These points lie on a tree of bent strands in 16 dimensions: the strands fork, and no path loops back.
Fesuz: [-22.7  45.4 -29.4 -32.5  14.7  12.7 -16.7  -4.1  -8.1 -18.5 -29.0 -13.9
  21.0 -37.0  26.9 -36.5]
biga: [ 17.0 -25.5   3.8  -4.1   5.6  -4.5   1.7  21.3   8.4   3.2  42.4  -1.9
  14.5   6.5 -28.8  28.2]
nuzo: [ -5.3  15.4  31.9  12.4   4.1 -32.9 -27.7   2.1   2.4 -50.1 -29.8  -0.2
 -18.0  -8.5  37.1 -16.9]
lali: [  5.3  12.5 -12.0  31.9 -13.4 -11.4  40.8   6.9 -22.3  14.1   4.0  35.2
   7.0 -19.2 -15.5   6.3]
desu: [-15.4  37.1 -10.6  19.4  14.5  25.7 -11.3  -8.5  -3.1  13.4 -21.3   3.2
 -28.4  17.1  -3.0  -2.4]
guvov: [-32.9  28.1 -11.5 -17.7 -10.1  -3.3 -13.9  -0.8  -8.1 -38.8 -24.8   2.7
   2.3 -29.6  19.1 -32.9]
gemi: [ -3.4   3.6  -3.6   7.6   3.0  15.2  -5.2   0.9   8.3  -5.6   7.5  11.0
 -14.3  22.4   0.0   4.9]
lil: [ 20.8 -28.0  -4.2   3.1   0.9   2.7   7.5  22.3   2.7   9.5  29.0  -6.6
  18.7   0.7 -36.9  23.2]
nunog: [ 26.2 -34.1   1.4 -48.0 -10.2  45.2  30.6   5.8 -13.9  41.5 -51.0  16.2
 -18.5   0.8 -26.6  -2.9]
rami: [ -4.7  -0.4 -25.2  26.9 -29.2  -5.6  19.2   7.6 -12.9  13.8   5.7  -1.0
   4.7  -4.1 -12.1   5.3]
Zik: [-22.6  45.2 -29.2 -32.8  14.3  12.3 -17.3  -4.2  -8.3 -18.3 -28.6 -13.5
  20.6 -36.9  26.2 -36.5]
bosol: [-17.5  43.4  -9.9  21.7  16.5  26.4 -13.9 -10.5  -4.0  15.7 -27.5   1.2
 -30.3  14.8  -2.2  -3.7]
bala: [  8.5 -16.6  15.3 -17.7 -24.8   1.8   3.7 -23.4   6.5  16.8  26.2   9.6
  13.9 -41.5  24.7 -37.6]
lovom: [ 18.4   7.2  15.5  20.8  17.7  -8.2  -6.5  -5.1   0.2 -11.0 -23.0 -11.0
 -14.7  -5.5  31.6  -1.1]
Kudit: [  6.3 -23.8   7.7  -9.2   2.2   3.8  -8.3  11.2  28.9 -12.4  33.7   4.8
   8.8  25.9   4.3  17.8]
pemor: [ 10.5  14.7   1.9  26.7  -2.9  -8.2  45.1   5.2 -20.0   5.2  -7.3  48.7
   3.0 -20.5 -18.2   0.8]
Suli: [ 17.8 -26.3 -16.5  14.4 -12.6  12.2  14.2  15.5   0.8  17.3  -0.8 -14.5
  21.9  -0.8 -32.0   9.9]
mifed: [-10.4  24.0  -8.9  15.7   9.2  21.2  -8.2  -5.3   0.0   4.9  -9.8   7.3
 -23.9  20.2  -2.2  -0.2]
rilo: [  8.2 -10.1  17.9 -11.7  16.9 -13.9 -11.3  -9.9  12.5 -12.2  23.6 -14.8
  16.1  18.7  -0.3  10.4]
kuguz: [  8.2 -26.9   9.3 -11.9   3.9   2.9  -9.3  12.2  30.6 -12.5  36.0   3.0
  12.1  27.2   4.5  19.5]
gopom: [ -4.4  -0.5 -25.1  27.0 -29.0  -5.7  19.3   7.5 -12.5  13.7   6.4  -0.9
   4.1  -4.5 -12.2   5.3]
kep: [  9.3 -15.0  17.6 -12.5  15.7 -10.8 -11.3  -6.7  16.3 -13.1  28.1 -12.9
  18.1  20.7   0.0  13.7]
zif: [ -9.8  -4.0 -11.3   8.8 -14.2 -18.8  10.7 -11.6 -15.7  26.9  31.3  17.9
   1.8 -19.7   5.9  -0.7]
rek: [ -7.0   3.7 -25.8  29.6 -28.6 -12.3  19.9   9.6 -18.8  12.7  15.2   5.5
   1.6  -7.4 -13.2   7.7]
zibe: [-12.2  28.2  -9.2  17.6  10.6  22.6  -9.1  -6.4  -1.0   7.0 -13.5   5.5
 -26.1  19.5  -2.7  -1.0]
vor: [ 28.0 -18.8  -3.6  20.6  35.0  13.1  14.3 -13.2  -0.2  20.9 -39.8 -28.1
  -2.8   1.2  -1.1   7.8]
tumum: [  3.5 -11.0 -23.3  22.6 -25.8   4.4  17.4   7.5  -3.6  16.2  -6.0  -9.7
  11.8  -1.5 -16.6   2.8]
nofa: [-17.4  38.7  -2.9  18.1  13.5  13.8 -17.9 -13.3  -2.1  -7.1 -29.2   1.7
 -26.8   6.4   5.8  -6.7]
Kozes: [  2.9 -14.9   3.2  -3.3   0.5   8.7  -5.7   7.9  21.0 -11.6  24.5   9.1
  -0.9  24.3   3.4  12.5]
loze: [  1.8  10.4 -19.2  33.2 -19.6 -12.1  35.2   8.6 -23.5  17.6  10.9  26.2
   4.9 -15.7 -13.5   7.7]
pator: [ 14.1 -42.0   5.0 -32.4 -10.8  30.5  11.1   5.6   4.7  26.5 -14.2   5.9
  -4.1  21.2  -5.0  11.9]
mar: [ 28.8 -27.6   0.7 -52.2 -17.3  44.7  37.3   4.0 -26.2  40.8 -63.8  16.6
 -26.2  -4.4 -36.7  -8.8]
rik: [-17.1  42.1  -9.1  21.1  16.7  23.9 -14.4 -11.5  -3.8  10.0 -27.6   0.5
 -29.3  13.2  -0.6  -4.1]
gekov: [ -5.3  26.5  28.8  -3.1  31.1 -42.9  -4.4 -30.5 -10.7   5.2 -22.0 -40.4
  -6.8 -19.9  -6.4 -17.4]
Ramem: [ -9.7  -0.8 -18.4  15.6 -20.8 -19.4  12.6   0.6 -19.3  22.4  27.2  14.2
  -1.7 -14.6  -0.6   7.6]
keves: [  8.9 -36.6  10.3 -21.7  -3.9   4.7  -6.5   9.0  26.0  -2.1  26.7  -4.2
  13.0  33.1   4.0  23.8]
dupob: [ -8.9   1.0 -21.4  19.7 -23.4 -18.9  14.7   4.7 -20.2  19.4  24.6  11.9
  -1.7 -13.1  -4.4   9.4]
fana: [  3.3 -15.4   3.4  -3.5   0.2   8.4  -6.1   8.5  21.5 -11.4  25.6   8.6
  -0.2  23.7   3.3  12.4]
kam: [ -9.3  -5.6  -8.1   7.1 -13.2 -17.1  10.5 -16.0 -14.4  26.6  32.2  18.3
   4.7 -21.5   7.7  -4.7]
fala: [  6.6  -3.3  18.9 -10.0  19.8 -18.3 -11.5 -13.7   7.4 -10.9  17.7 -18.9
  12.9  14.9  -1.1   6.1]
Muve: [ -2.5  -9.6   1.3   0.9 -15.0 -10.0  11.4 -24.5  -7.4  21.6  30.1  16.9
  12.6 -30.1  11.4 -20.7]
Davo: [  9.9 -41.6   7.8 -26.4 -11.4  18.7   2.0   6.6  13.4  13.5   4.5  -0.8
   2.8  28.9   0.9  17.9]
zup: [-30.1  35.4 -19.0 -22.9  -6.3   1.1 -16.5  -0.5  -7.8 -32.6 -26.0  -1.0
   7.7 -31.9  19.3 -35.9]
zukap: [ -3.1  23.0  26.1  -4.4  29.4 -39.8  -5.9 -27.1  -8.6   2.8 -16.4 -36.7
  -4.0 -12.5  -5.4 -13.9]
sekap: [  7.0  -3.9  18.9 -10.2  19.2 -18.3 -11.7 -13.4   7.9 -10.8  18.1 -18.3
  13.3  15.5  -1.4   5.8]
goz: [ -1.7  19.6  25.1  -5.6  28.3 -36.7  -7.5 -25.5  -6.7   0.9 -10.7 -34.1
  -2.3  -7.1  -4.3 -11.9]
sokes: [ -6.5  12.1  -6.2  10.7   5.0  18.0  -6.0  -2.2   4.2  -1.4   0.7   9.7
 -18.2  22.0  -1.4   2.4]
sanad: [-16.9  39.4  -5.4  19.4  15.2  17.4 -16.1 -13.2  -3.2  -1.0 -28.6   1.6
 -27.2   8.4   3.5  -5.6]
Mave: [ 13.2 -26.0   9.8 -12.4   6.8  -8.3  -5.3  17.8  19.7  -4.6  48.8   0.1
  14.1  16.6 -14.2  29.2]
Buf: [ 10.9 -33.9  12.1 -19.7   3.0  -0.3 -10.3  11.0  32.6  -8.3  36.7  -3.5
  18.4  31.6   4.7  24.6]
Pefeb: [ -2.4  21.5  25.3  -5.1  28.6 -38.2  -6.8 -26.4  -7.5   1.8 -13.5 -35.5
  -3.3  -9.8  -4.8 -12.8]
givob: [  8.0  14.2  -3.1  29.5  -6.3  -9.8  44.6   5.5 -21.1   8.6  -3.1  44.3
   5.7 -20.9 -17.2   2.6]
guf: [ -1.8   7.5 -24.1  32.6 -24.6 -13.8  27.4  10.1 -24.0  16.6  16.2  17.7
   2.4 -12.6 -13.3   9.2]
daf: [-17.3  41.3  -8.3  20.8  15.8  22.6 -14.9 -11.8  -3.4   8.6 -27.8   1.2
 -29.2  12.1  -0.2  -4.0]
Nal: [ 20.4 -27.8  -3.5   2.2   1.1   1.8   6.8  22.2   3.6   9.2  30.7  -6.4
  18.3   1.0 -36.3  24.0]
zopo: [ 10.8 -41.5   6.6 -27.5 -11.2  22.0   4.6   5.8  11.3  17.2  -0.1   1.2
   1.1  27.0  -0.3  16.3]
kem: [-28.3  12.9  13.6  -3.3  -4.3 -19.9  -7.8  -4.3 -10.4 -48.2 -26.1   3.1
  -6.8 -18.1  26.4 -21.6]
feri: [ 12.2 -27.9  12.6 -15.1   7.7  -7.3  -8.2  15.7  26.2  -7.9  46.9  -0.3
  15.9  22.3  -5.3  27.8]
Bul: [-11.8  26.5  -9.2  16.2  10.2  22.0  -8.7  -6.4  -0.7   6.3 -12.1   6.6
 -24.5  19.6  -2.5  -1.0]
sakun: [ 21.1 -28.6  -6.2   5.1  -0.7   4.8   8.8  21.9   2.0  11.8  23.8  -7.9
  19.9  -0.2 -37.3  21.3]
tirer: [ 11.9 -29.8  12.8 -16.6   8.0  -5.3 -10.4  13.9  31.6  -9.8  44.6  -1.0
  19.1  26.4  -0.4  26.1]
rin: [ 11.1 -41.6   7.0 -28.8 -11.2  23.2   5.6   6.1  10.0  18.6  -2.8   2.0
   0.1  26.1  -0.8  16.0]
vogo: [-33.1  21.0  -2.2 -12.2 -10.7  -9.0  -9.4  -2.6  -9.3 -43.9 -24.7   4.4
  -1.8 -25.3  20.1 -28.3]
kor: [  2.9 -14.6   3.3  -2.9   0.7   9.3  -5.8   7.9  20.7 -11.3  24.6   8.3
  -1.3  24.0   3.1  12.2]
meke: [  2.0  14.2  29.0  13.7   6.8 -22.4 -19.9   0.0   1.1 -39.0 -24.7  -4.7
 -17.2  -5.3  40.0 -17.1]
Fevet: [  9.3 -39.8   9.1 -23.7  -9.5  12.3  -1.5   6.7  18.8   6.9  14.3  -3.7
   6.6  31.6   2.6  21.0]
notiz: [ 21.2 -28.2  -7.0   5.4  -1.9   5.2   8.8  21.6   2.0  11.2  22.3  -8.8
  19.8  -0.1 -37.9  20.7]
Madub: [ 11.8 -31.8  12.9 -17.8   8.2  -2.8 -11.8  13.0  35.7 -10.9  42.6  -2.1
  21.3  29.5   3.5  25.4]
zota: [ 19.5 -27.3  -1.3   0.5   2.6   0.1   5.4  22.2   4.2   7.6  34.3  -5.3
  17.0   2.4 -34.6  25.4]
beti: [ 29.3 -28.9   1.1 -51.5 -16.1  45.4  36.1   4.7 -23.2  41.6 -61.5  16.8
 -24.7  -3.8 -34.6  -8.0]
gusa: [ -6.4   2.6 -26.2  29.0 -28.9 -10.3  19.6   8.6 -17.5  13.0  12.6   4.2
   2.1  -6.4 -12.4   7.0]
Bama: [-24.0  44.4 -28.1 -31.2  11.4  10.7 -17.5  -2.9  -8.6 -20.4 -27.9 -11.8
  18.6 -36.2  24.9 -36.6]
sezub: [ 15.2 -23.9 -18.6  16.8 -16.3  11.6  15.4  13.1   0.5  17.3  -5.4 -15.0
  20.5   0.0 -28.6   7.0]
Rege: [  7.1 -14.7 -22.1  20.6 -23.7   7.4  17.4   8.7  -2.4  16.7  -7.8 -11.9
  14.2  -0.4 -19.6   2.7]
biz: [-33.2  23.3  -6.1 -14.6 -10.8  -6.6 -11.1  -1.8  -8.9 -42.0 -24.8   4.3
  -0.2 -27.5  19.2 -30.5]
kunof: [-12.1  12.1  30.6   7.9   4.8 -33.4 -18.6  -1.1  -5.0 -50.6 -29.1  -1.0
 -13.3 -10.4  36.3 -17.6]
virut: [ 11.0 -25.0  27.3 -40.9 -25.7   4.3 -10.9 -22.3  12.7  23.5  31.4   7.5
   4.5 -48.3  42.1 -41.9]
Bezi: [-10.4  23.3  24.6  12.2   2.8 -21.1 -27.5  -0.8   3.3 -43.2 -30.6   0.9
 -20.4  -6.1  29.4 -17.1]
vol: [-17.2  39.3  -5.8  19.3  14.5  18.1 -15.7 -13.0  -3.7  -0.1 -28.7   1.4
 -27.9   8.4   2.9  -5.3]
metu: [  8.4 -12.1  17.8 -11.8  16.5 -13.5 -11.3  -9.1  13.5 -12.8  25.7 -14.2
  17.0  19.5  -0.6  11.4]
durer: [  1.3  14.4  29.7  13.8   6.6 -23.4 -20.1   0.2   1.2 -39.7 -24.9  -4.4
 -16.8  -5.6  39.8 -17.3]
lutuz: [-10.4  -2.8 -13.1  10.4 -15.3 -19.3  10.3  -8.3 -17.0  26.0  29.9  17.2
   0.5 -18.1   4.8   2.0]
bir: [-22.7  45.6 -29.0 -32.5  15.2  12.6 -16.9  -4.8  -8.1 -18.1 -29.0 -13.7
  21.7 -37.0  26.8 -36.6]
mita: [ 15.1   0.1   7.1  20.5  22.4  -3.5   5.2  -6.7  -0.6   6.1 -30.5 -17.2
 -14.0  -1.8  19.6   2.6]
Vipi: [-13.7  28.3  17.9  12.4   3.9 -11.5 -26.6  -4.3   3.7 -37.3 -30.6   1.7
 -21.5  -4.5  23.5 -16.2]

For each line, walk along the strands from its first point to the rest, and write how the paths branch: one pair of brackets for each fork, around the two groups it splits, the group holding the point that comes earlier in the line first. The first line is done for you.
lovom (keves biz kam lali) => ((keves (kam lali)) biz)
nuzo (zup givob beti lutuz) => (zup ((givob lutuz) beti))
Kozes (pemor gekov sokes kam) => (((pemor kam) gekov) sokes)
durer (givob kam Fesuz metu) => (((givob kam) metu) Fesuz)
mita (lutuz loze Fevet Bama) => (((lutuz loze) Fevet) Bama)
rik (feri durer Bama Davo) => ((feri Davo) (durer Bama))
Rege (givob kor lutuz gekov) => ((givob lutuz) (kor gekov))
tumum (biz zif keves pemor) => ((biz keves) (zif pemor))
sezub (keves guvov dupob loze) => ((keves guvov) (dupob loze))
sezub (lali zukap dupob Kudit) => ((lali dupob) (zukap Kudit))
